array([[  2, -67, -21, -15,  13, -34],
       [-13, -13,   6, -20,  22,  -8],
       [-13, -13,  10, -19,  22,  -9],
       [-16, -23, -21, -31,  21, -14],
       [-12, -17,  -2, -24,  24,  -4],
       [-22, -51, -29,  -8,  19, -27],
       [-23, -51, -29,  -7,  20, -27],
       [ -6, -66, -22, -14,  10, -32],
       [-12, -16,   1, -23,  24,  -6]])
|
array([[-34,   2, -67, -21, -15,  13],
       [ -8, -13, -13,   6, -20,  22],
       [ -9, -13, -13,  10, -19,  22],
       [-14, -16, -23, -21, -31,  21],
       [ -4, -12, -17,  -2, -24,  24],
       [-27, -22, -51, -29,  -8,  19],
       [-27, -23, -51, -29,  -7,  20],
       [-32,  -6, -66, -22, -14,  10],
       [ -6, -12, -16,   1, -23,  24]])

array([[ 29, -24,   0,   7,  13,  19, -30, -20,  -3,  14, -23,  83, -18,
        -27,  -7,  36],
       [-15,  17,   0,  52,   6, -46,  -8, -25,   4,  15,  24,  15,  76,
        -74,  10,  21]])
|
array([[ 36,  29, -24,   0,   7,  13,  19, -30, -20,  -3,  14, -23,  83,
        -18, -27,  -7],
       [ 21, -15,  17,   0,  52,   6, -46,  -8, -25,   4,  15,  24,  15,
         76, -74,  10]])

array([[ 11, -79, -73,  71,  44,  51, -60,  45,  57, -35,  58],
       [-73,  53,  64, -68, -69, -14,  78,  26,  62,  14,  39],
       [ 13, -69,  74,  57,  29, -49,  20,  79, -14,  -3,  -1],
       [-16, -19, -54, -23, -47,  67,  52,  30, -61, -72,  50]])
|
array([[ 58,  11, -79, -73,  71,  44,  51, -60,  45,  57, -35],
       [ 39, -73,  53,  64, -68, -69, -14,  78,  26,  62,  14],
       [ -1,  13, -69,  74,  57,  29, -49,  20,  79, -14,  -3],
       [ 50, -16, -19, -54, -23, -47,  67,  52,  30, -61, -72]])

array([[-12,  20, -20, -75,  16,  -9, -58],
       [ -7, -67,  -3, -20,  25, -41,  22],
       [  8,  51,  38,  75,   6, -10,  27],
       [ 28,  28,  70, -33,  16,  50,   2],
       [ 53,  28, -33,  18, -27, -52, -54]])
|
array([[-58, -12,  20, -20, -75,  16,  -9],
       [ 22,  -7, -67,  -3, -20,  25, -41],
       [ 27,   8,  51,  38,  75,   6, -10],
       [  2,  28,  28,  70, -33,  16,  50],
       [-54,  53,  28, -33,  18, -27, -52]])

array([[-42, -10, -34, -39, -17],
       [-29,   1,   4, -26, -14],
       [-72, -25, -38, -64,   4],
       [  2, -36, -16,   6,  37],
       [-49,  -8, -21, -48,  -1],
       [ 16,  -7,   3,  18,  13],
       [ 14, -11,   7,  24,  -3],
       [-11,  13,  26,   0, -26],
       [ 15,  27,  35,   8, -14],
       [  8,  27,  18,  17, -38]])
|
array([[-17, -42, -10, -34, -39],
       [-14, -29,   1,   4, -26],
       [  4, -72, -25, -38, -64],
       [ 37,   2, -36, -16,   6],
       [ -1, -49,  -8, -21, -48],
       [ 13,  16,  -7,   3,  18],
       [ -3,  14, -11,   7,  24],
       [-26, -11,  13,  26,   0],
       [-14,  15,  27,  35,   8],
       [-38,   8,  27,  18,  17]])

array([[ -8,  -6,  -1,  24,  -3,  22,  42, -12,  20,  -7,   7, -40,   1,
          3],
       [  1,  17,  -6,  -2,  -4,  -5,  -5, -17,  -6,  -6,  15,   3,  -8,
          4],
       [-17, -10,  -3,  46,  -4,  44,  82, -24,  37, -14,  12, -77,   2,
          7]])
|
array([[  3,  -8,  -6,  -1,  24,  -3,  22,  42, -12,  20,  -7,   7, -40,
          1],
       [  4,   1,  17,  -6,  -2,  -4,  -5,  -5, -17,  -6,  -6,  15,   3,
         -8],
       [  7, -17, -10,  -3,  46,  -4,  44,  82, -24,  37, -14,  12, -77,
          2]])

array([[-25,  56, -21, -30, -29, -31,   0, -11, -29, -38],
       [-30,  61, -25, -33, -29, -39,  -1,  -9, -38, -38],
       [-29,  49, -26, -21, -33, -34,   2,  -4, -39, -39],
       [-29,  70, -26, -32, -36, -36,   0, -16, -38, -46],
       [ 31, -79,  26,  40,  34,  39,   1,   6,  34,  41]])
|
array([[-38, -25,  56, -21, -30, -29, -31,   0, -11, -29],
       [-38, -30,  61, -25, -33, -29, -39,  -1,  -9, -38],
       [-39, -29,  49, -26, -21, -33, -34,   2,  -4, -39],
       [-46, -29,  70, -26, -32, -36, -36,   0, -16, -38],
       [ 41,  31, -79,  26,  40,  34,  39,   1,   6,  34]])

array([[-42,  -4,   1,  52,  19,  66],
       [ 44, -44,  49,  28, -69, -48],
       [ 11,  52,  42, -52,  25, -15],
       [-78, -57,  79,  75, -29, -32],
       [ 16,  29,  13,  22,   6, -64]])
|
array([[ 66, -42,  -4,   1,  52,  19],
       [-48,  44, -44,  49,  28, -69],
       [-15,  11,  52,  42, -52,  25],
       [-32, -78, -57,  79,  75, -29],
       [-64,  16,  29,  13,  22,   6]])
---
array([[ 12,  32,  -1, -28,  30, -33, -37,  10,  46],
       [ 29,   7, -13, -29,  -2, -16,  13, -10,  34],
       [-17, -35,   9,  54, -21,  38,  24,  -1, -59],
       [  5,   6,   0,  -4,   4,  -6, -21,   2,   0],
       [ -4,  -5,  -8,   9,   0,   2, -11, -15, -13],
       [-50,  15,  18,  45,  29,   3, -39,  10, -24],
       [ 79, -19,  -4, -53, -47,  10,  46,  11,  23]])
|
array([[ 23,  11,  46,  10, -47, -53,  -4, -19,  79],
       [-24,  10, -39,   3,  29,  45,  18,  15, -50],
       [-13, -15, -11,   2,   0,   9,  -8,  -5,  -4],
       [  0,   2, -21,  -6,   4,  -4,   0,   6,   5],
       [-59,  -1,  24,  38, -21,  54,   9, -35, -17],
       [ 34, -10,  13, -16,  -2, -29, -13,   7,  29],
       [ 46,  10, -37, -33,  30, -28,  -1,  32,  12]])

array([[  9,  37, -86, -67,   3,  41, -12, -17, -50,  32, -63,  -8,  -9,
          4, -23, -11],
       [ 32,  -2, -29, -58,  17,  46,  24,  16, -63,  13, -13,   1, -26,
         16,  21,  23],
       [ 10,  32, -76, -72,   1,  44,  -3, -11, -60,  26, -43,  -7, -10,
          8, -17,  -5],
       [  7,  36, -85, -61,  -1,  37,  -9, -13, -53,  31, -49,  -7, -12,
          4, -18,  -5]])
|
array([[ -5, -18,   4, -12,  -7, -49,  31, -53, -13,  -9,  37,  -1, -61,
        -85,  36,   7],
       [ -5, -17,   8, -10,  -7, -43,  26, -60, -11,  -3,  44,   1, -72,
        -76,  32,  10],
       [ 23,  21,  16, -26,   1, -13,  13, -63,  16,  24,  46,  17, -58,
        -29,  -2,  32],
       [-11, -23,   4,  -9,  -8, -63,  32, -50, -17, -12,  41,   3, -67,
        -86,  37,   9]])

array([[-28, -86, -41],
       [ 41, -44,   4]])
|
array([[  4, -44,  41],
       [-41, -86, -28]])

array([[ -4,   3, -23, -16, -19],
       [-24, -61, -22, -34,  20],
       [ 32,  -2,  29,   8,   8],
       [-28, -18,  -1, -25,  -9],
       [ 21, -73,  58, -21,  64]])
|
array([[ 64, -21,  58, -73,  21],
       [ -9, -25,  -1, -18, -28],
       [  8,   8,  29,  -2,  32],
       [ 20, -34, -22, -61, -24],
       [-19, -16, -23,   3,  -4]])

array([[ 29, -49, -30, -23, -42,  70,  28],
       [  2, -59, -35,   7, -25,  68,  22],
       [ 26, -46, -25,  -7, -44,  54,   8],
       [ 25, -58, -69, -34, -68,  21,  -4],
       [ 41, -54, -32,  10, -46,  61,   5],
       [-18, -79, -39,  25, -52,  58,  16],
       [-15, -44, -56, -47, -20,  61,  50],
       [ 47, -55, -33, -47, -36,  57,  33]])
|
array([[ 33,  57, -36, -47, -33, -55,  47],
       [ 50,  61, -20, -47, -56, -44, -15],
       [ 16,  58, -52,  25, -39, -79, -18],
       [  5,  61, -46,  10, -32, -54,  41],
       [ -4,  21, -68, -34, -69, -58,  25],
       [  8,  54, -44,  -7, -25, -46,  26],
       [ 22,  68, -25,   7, -35, -59,   2],
       [ 28,  70, -42, -23, -30, -49,  29]])

array([[-19,  18,  -3,  -6,  -3, -18, -54,  -9,  20,  24, -18,  26, -25],
       [-58,  59,  15, -13,   6, -20, -20, -15,  23,  57, -20,  26, -25],
       [ -1,  21, -10, -18,   8,  -9, -65,  -1,  23,  27, -13,  29,   1]])
|
array([[  1,  29, -13,  27,  23,  -1, -65,  -9,   8, -18, -10,  21,  -1],
       [-25,  26, -20,  57,  23, -15, -20, -20,   6, -13,  15,  59, -58],
       [-25,  26, -18,  24,  20,  -9, -54, -18,  -3,  -6,  -3,  18, -19]])
